The rows of Z fall into a few groups, which share some directions, and each row is roughly a mix of its group's hidden directions, except one row that fits no group.
Z (132 x 13):
[[-26  14  23  28   1 -34  33  -9  22 -16 -14 -26  26]
 [  7   0 -40   4 -13  31   2 -15   1 -37 -37 -23  22]
 [ -3 -29  23 -11   0  21 -23  50  -3  -1 -19   6  38]
 [ 10  36  14 -13  31  -7  20 -37  -2  16  -1  -1 -44]
 [  7  18  40  19  12 -41  11 -11   6 -14 -15 -27 -34]
 [-14   9 -50  -4 -22   6  18  -1  15 -41 -10 -18  29]
 [ 20 -38   3  15  -8  54 -19 -21 -17   6  -4  21 -12]
 [ 12   4  38 -24  12  18  -4 -32  31  20  11  38  10]
 [-15 -16 -58   6 -33  22   3 -21  22 -11 -10 -10   6]
 [-14  18 -35  14  -5 -43  30  10  -8  -8   9 -41   7]
 [  5  -8  50   0  16   9 -24  51  -7  23  -4   9   7]
 [ 14  -7  42 -12  27  -6  -9  45 -34  18 -16 -10  -3]
 [ 12  -1 -38  10  -7  39   1 -14   1 -34 -36 -22  20]
 [ 11  19  60  10  29 -16   2 -11 -17  28  -1  11 -14]
 [ -4  15 -41 -37   6 -11  -6   0  22 -31  -1  11  42]
 [ 28   4  44   0  39  -3  -4  39 -13   8  11  18  15]
 [  2   3  47   2  23 -29  24  11   1  11  37  31  -4]
 [ -7   7  49   2  12 -32  25   5   5   8  38  30  -7]
 [ 18   5  53   1  33 -12   6  35 -11  19  18  18   3]
 [ -7 -13  13  41  -7   5  16  16 -26  31  -7 -45 -21]
 [  3 -20  53   8  13  -5 -14  -3  -1  44   8  31   8]
 [ -9 -10 -58   1 -26  26 -12 -13  10  -9 -27 -26   7]
 [  4 -17  37 -12  16   9 -25  55  -7   9 -12   9  24]
 [ -2 -19 -58 -20 -28  23 -15  11  13 -29   3  -4   3]
 [-18  38 -10 -10  10 -53  25  16  15  -4  16 -22  10]
 [  2  29  13  10  -2 -27  32 -54  -4   3  -7  -7  30]
 [  5  -4 -29  27 -13  -8  38 -50 -17  13   8 -22   1]
 [-29  21  -6  -7   9 -37   1  55   6 -14 -16 -23  -4]
 [ -9  30 -26  11   2 -45  31  -2  -6 -12  -6 -41  11]
 [-12 -34 -13 -25 -31  20  -5 -15   6 -34  -6  25  36]
 [  7  -6  47  -4  32 -16   4  46 -25  22  -1  -3  -2]
 [ 13   5  44  21   3   2   0  -8 -26  18  -4  -3 -56]
 [ -4 -10 -29   4 -35  17 -10 -43   6 -43   0  14  12]
 [-20  -2 -44  12 -15  23  37   1  10 -11  20  12  37]
 [  2  40  16  19  20 -27  13 -12   5  29  22  -8 -42]
 [ -9   3  32  12  15 -45  19  23  -4  30  36   5 -15]
 [ 10 -39  14  -6 -10  49 -35   2   5  12  -1  32  -8]
 [ 10  24 -29  13  -2 -18  30 -48   5  -3  25   0 -30]
 [-11  35 -20  12   8 -45  36   0  -8 -13   4 -35   8]
 [  4 -25 -57 -17 -27  29 -17  15   3 -18   1 -14  -5]
 [  1   3   3  21  14  -1  -3  25 -31   5 -38 -53 -14]
 [ 15   9  37 -25   5   6   1 -41  29  18  12  32  21]
 [-25 -12  -5  -2  -2  -9   1  11  19   8  -7  -9  72]
 [ -7 -45 -24 -19 -30  22  -9   6   1 -26 -10  15  35]
 [-20  18 -30  14   6 -29  14  48 -10 -17  17 -29  -8]
 [-32   0 -14  22 -18 -16  30   2  23 -24 -11 -30  38]
 [  8 -19  54  -3   5  -7 -39   8 -11  29 -18 -17 -14]
 [  4  -7  46  -7  37 -19  11  41 -21  26   2   0  -5]
 [ 25  21  23   2  10   0   3 -18 -13 -11   4  12 -66]
 [-32  -5 -29  22 -19 -13  31   3  22 -22  -9 -31  31]
 [-16  41   8  -5  11 -45   6  27  -7 -27 -23 -21  10]
 [ 14 -34  20  -9  -8  47 -34  -9   4  11  -5  36  -5]
 [ -8  12 -55   3 -24   6  18   5   2 -40  -7 -31  -5]
 [  3  14 -10  -3  43 -11   5  31 -31  37  27 -19  -8]
 [ 20   1  -5 -13  40   1 -15  25 -30  42  25  -2 -22]
 [-12 -20 -43  14  -8  -3  -2  45 -19  -5  18 -21 -31]
 [-18  -4 -50  11 -26   1  20 -32  35 -16  14   6   5]
 [ -2 -24  26  30 -16 -10 -22  54 -12  10  19   4  15]
 [  4  -9  23 -34   5  11  -5 -18  46  33  20  30   1]
 [-25   6  21  43  -8 -21  36  -1   5  -1 -15 -39  16]
 [ 28   6  30 -18  24  11 -27  -3 -24  29  10  31 -28]
 [ -9  22  35  31  27 -39  39 -10   4   9   4  -8  -8]
 [ -6   0  13  -7  -6  -3 -39  28 -16 -23 -58  -5   4]
 [-13  37  24 -14  14 -34  -4  37   2 -30 -23 -10  14]
 [-10  28  43  25  27 -35  33 -12   2   9   2   2  12]
 [ 10   3 -35   8  -9  37   1 -15   2 -38 -37 -20  22]
 [  4   2  49  12  24 -25   8  33  -4  24  29  17 -11]
 [ -4 -19 -32  17  -1  16 -21  38 -26 -13 -28 -20 -30]
 [ 21  23 -33 -31   7 -19 -20   5   0 -38 -14 -26 -24]
 [-13  36 -16   7   9 -48  37   3   1  -8   8 -32   9]
 [  6  -6  63  -1  11 -20 -31   1  -6  23 -21 -15 -10]
 [-20 -15 -18  33   2  13  30  23 -16  33   6 -39  15]
 [ 15   5 -37  -6  -9  13  -4   5 -15 -24  -1 -25 -58]
 [ -6   3  32  19  20 -43  25  30  -6  22  30   0 -13]
 [-19  21  23  13  10 -42  27 -14  28 -19 -13 -10  34]
 [-36   9 -16  14 -23 -28  20 -28   3   6   0 -28 -40]
 [ -8  14 -38 -33   9 -12  -2   1  25 -31  10  16  42]
 [-11  25 -19  16  -7 -23  27 -44   3   6  12 -18 -41]
 [ 14  15 -49 -14 -14   0  -5   5  -4 -42 -11 -30 -27]
 [-31  -4 -11  39 -18  -5  40   5   7  -4 -10 -39  22]
 [-18  20   2  17  28 -34  45  -9  20   2  13  10  33]
 [ 19 -21 -17 -12  -2  36 -28  19 -30  30  18  11 -29]
 [ 22  -4  25 -13  10 -18 -39   5 -17  11 -18 -20 -49]
 [ 19   2 -14 -21 -24   9 -31  -3   2 -42  -6  -5 -49]
 [-31  -2 -44   7 -35  -8  13 -35   9  -1  -6 -27 -18]
 [  2  -9 -31 -24 -34  32 -29 -39  10   4   0  21  -6]
 [  9 -13  31  -5  28  -7   1  55 -26  23 -15 -15  -4]
 [ -8  -4 -57  11 -35  19  -4 -31  21 -17  -2  -6   7]
 [-21  37 -12   2  11 -50  30  19   0  -9   9 -26   1]
 [-12   3 -52  10 -34  16  -1 -37  24 -20  -4  -7  -1]
 [  4  -4 -50 -40  -9  23 -27  12   1 -14   8  16  27]
 [ 15 -27  -4 -21 -29  38 -49   9 -14   3 -12  -3 -16]
 [ 11   2 -14 -27 -12  48 -35 -22   8 -17 -28  12  18]
 [-12 -40 -22 -20 -36  14   0  -8   0 -30  -6  16  36]
 [-13  -9 -57  10 -37  18   4 -26  23 -14  -4  -9   8]
 [-11 -13 -43  31 -16 -10   7  25 -30 -16  -6 -39  -5]
 [ 31  -6  -9 -19  -4  41 -41  -3 -10 -23 -20  14  28]
 [-18  36 -13   1  13 -47  25  29  -7 -16  15 -25  -4]
 [  7 -17  20 -15  -3  26 -47  21   8 -11 -47  11   8]
 [-11  42 -13   2  12 -50  29   8  -4 -14   2 -31   6]
 [-10  38  -8   0   7 -48  16   6  -8 -19 -28 -35  11]
 [  0 -17  57  31 -18  -1   1 -20   4   6 -17  -2 -34]
 [-13   3 -42  27 -11 -25  16  21 -27 -16  -2 -41  -4]
 [-12  32  30 -16  25 -10 -19  48  16 -23 -10  11  12]
 [ 27 -24   3  13  -7  44 -12 -45 -17  10   8  26  -6]
 [  6   0 -32   4 -33  22 -17 -48   1 -35  -2   8  18]
 [-24   5  21  16 -33 -12  16 -25  32 -40 -21   3  19]
 [-16  33 -19  11   0 -48  20   7 -13 -16 -17 -37  12]
 [-12  30  22  23  30 -40  44 -10  11  -3  11  -1   5]
 [ 15   5 -27  -2   7  -6  32 -29  17  20  56  -5  -8]
 [-14  15  35  12  -4 -34  16 -25  32 -34 -23 -12   8]
 [-42  25  11  -9   1 -28  30 -16  14  -9  25  30  21]
 [ 11  20 -38  13  -3 -16  25 -48   3 -13  19  -3 -31]
 [ 28  25   6 -31  46 -21 -21   6 -19  17  12  14 -18]
 [ -7  16 -10  -2   8 -24  42 -14  22  20  54  -2  -1]
 [ 13 -39  -8  28 -11  51  -9 -18 -24   6   1  14 -15]
 [-18   6 -43  13 -26   1  18 -38  38 -13  17   8   1]
 [  7 -32  25 -14  -6  42 -33   6   6  11   3  40 -12]
 [ -3  -4 -54  -6 -27  28 -17 -13   6  -9 -31 -26   7]
 [-14 -13 -61  -1 -33  19   1 -16  21 -12 -14 -13   5]
 [ -8  -8 -24  21  -5  -2  -8  43 -36 -29 -21 -28 -17]
 [ 14   7  55   3  23 -15  -3  38 -10  23  20  16  -4]
 [-21  13 -34  19 -19 -20  24 -46   4  -8   4 -25 -24]
 [  8 -37  18  -6  -4  49 -19   0  15  18  18  37  -9]
 [-13  21 -35  10   3 -42  31  16 -12  -6  21 -33 -13]
 [ 26  -2  40  -8  26  20 -25  34  -7  -8  -6  23  30]
 [ -8  -8 -36 -23 -31  30 -20 -38  16 -19 -18   9  -1]
 [ 10  11  66  11   6 -17  -6 -24  -1   5 -10  20 -27]
 [  0  13  17  -8  -4 -17  25 -34  32  14  34   9  41]
 [ -4  29  44   0  20 -38  13 -25  23 -20 -16   4  15]
 [ -2   3  45   2  11 -30  -4  19  -9  37  32  16 -24]
 [ 22 -19 -19  17 -17  13  15 -59 -26  12  -7  -9 -10]]
Here is one row of each group, with its name. Which group are the others in?
[-18  34 -12  -6  13 -43  34   9  19   8  36 -12   1] => N
[  8 -15 -27 -14 -17  48 -30  -8   7 -21 -28   6  26] => T
[ 15  25  46  13  11 -28   2 -12  -7 -10 -15 -22 -42] => L

[  4 -10   8  34 -14  31  23 -10 -24  23  15  20 -44] => L
[  3  38  42  -9  14 -21  18 -34   7  -7 -23   6  27] => N
[-16  26  28  -2   8 -19 -15  37   2 -31 -31  -5  33] => N
[ 18 -29 -18   1  -3  28  19 -33  16  30  40   9 -16] => N
[ -1  17 -54 -16 -10  -5   8   1  15 -49  -7 -21   6] => L
[ 32   5  17 -23  22  12 -29   0 -26  21  11  28 -39] => L
[-11 -21  37  -5  11  16 -25  51   0  16 -15   4  27] => T
[  5  17  -7 -31 -11 -12 -14 -24  28 -48  -9  33  12] => L
[-14   9  24 -28  19   4 -24  49  26   4  10  28 -16] => N
[  3  17 -49 -26  -2 -16  -2   3  19 -47  -8 -19  11] => L
[ 17 -32 -20 -12 -13  36 -24  15 -11 -23 -21   6  39] => T
